In the rows, 128 means zero.
One hidden turn or mirror swaps the rows below in pairs. Which row is each named row swapped with?
The rows were stretched afterwards, more along some directions than others.
J_52: [134 131 127 131 121 103 115 128 131 100 109 122 135 152 160 110 138]
J_757: [139 130  91 123 103 149 154  94 126  89  92  93 109 116 145 141 122]
J_40: [116 110 115 118 153 125 167 100 119 101 112 101 121 115 144 122 107]
J_460: [175 170 139 113 101 125 140 106  93 127 101 160  90 121 158 141 136]
J_320: [159 148 142 132 121  91 147 138  88 115 115 166 137 134 173 108 114]
J_420: [115 130 104 102 138 130 152 121 132  70 103 111 136 120 127 128 102]
J_647: [163 154 160 109 129 130 128  94 119 120 119 115  85 122 144 121 124]
J_495: [168 159 134 126  87 129 143  91  88 122  58 127  79 101 138 134 116]
J_696: [153 159 146 118 108 118 140 111  96 126  62 143  96 115 122 115 119]
J_572: [138 141 105 105 122 126 139 109 119  79 111 109 122 119 151 130 112]
J_343: [139 119 144 131 163 147 138 113 150 106 127 105 132 124 150 108 104]
J_738: [121 122  81 124 121 141 164 123 122  71  88 108 132 127 162 153 114]
J_662: [139 142 115 120 148 119 122 141 137  86 120 152 137 132 123 124 116]
J_589: [159 154 164 125 108 124 145 106  96 130 106 139  88 107 132 129 114]
J_69: [137 124 116 118 119 104 149 106  97  99 106 114 121 139 145 122 133]
J_435: [151 125 159 131 145 146 120  89 142 135 138  82 110 129 158  95 129]
J_920: [135 138 108 133 118  96 156 140  96 109  79 157 129 125 147 136 109]
J_317: [140 129 141 122 134 106 174 108  93 123  79 119 131 112 169 111  99]
J_267: [159 164 130 109 101 119 146 117  98 119 110 156 109 126 168 141 137]
J_843: [131 121 128 132 120 122 143 102 117 116 116  77 119 121 145  94 119]
J_259: [147 132 152 127 132 113 161 117  94 133  94 130 107 136 156 128 108]
J_299: [149 135 122  96 124 121 162 114 112  98 122 146  90 149 140 160 125]
J_414: [151 135 126 114 131 164 134  80 129  87  89  91  81 106 130 146 109]
J_683: [133 126  81 115 114 142 163  98 122  81 107  96 119 118 160 147 115]
J_804: [119 139 122 119 138 127 149 128 134 107 139 124 128 132 173 130 133]
J_477: [131 125 118 139 114 131 136 115 138  82  89 124 119 124 144 145 113]
J_226: [149 132 141 105 156 139 144  95 129  91  98 106 105 125 105 119 104]
J_41: [144 129 150 123 123 133 164  94 102 128 115 110  90 123 158 152 107]
J_417: [151 126 118 144 118 126 155 113 111  94  91 124 121 117 144 118  98]
J_155: [129 106 125 151 136 133 154 110 135 128 124  93 145 130 187 108 121]
J_30: [147 142 133 110 119 118 147 101  90 115  92 112 100 123 175 135 120]
J_907: [145 146 153  92 157 114 144 110 104 111 130 154  90 136 115 137 122]
J_255: [159 161 136 120 119 129 133 130 108 110  95 162 112 134 162 137 137]
J_768: [141 114 115 131 126 139 157 103 143 112 114 110 125 117 179 116 121]
J_751: [137 122 120 128 109 136 166  80 111 111  81  73  91 104 156 133 103]
J_263: [144 132 129 122 128 126 146 106 116  94 115 135 123 114 146 133 122]
J_150: [155 141 156 119 143 131 139 117 121 121 142 148 105 149 144 145 127]
J_505: [135 143 126 124 116 140 155 104 118 112  97 117  79 129 130 150 129]

J_414 is swapped with J_30
J_768 is swapped with J_299
J_40 is swapped with J_907

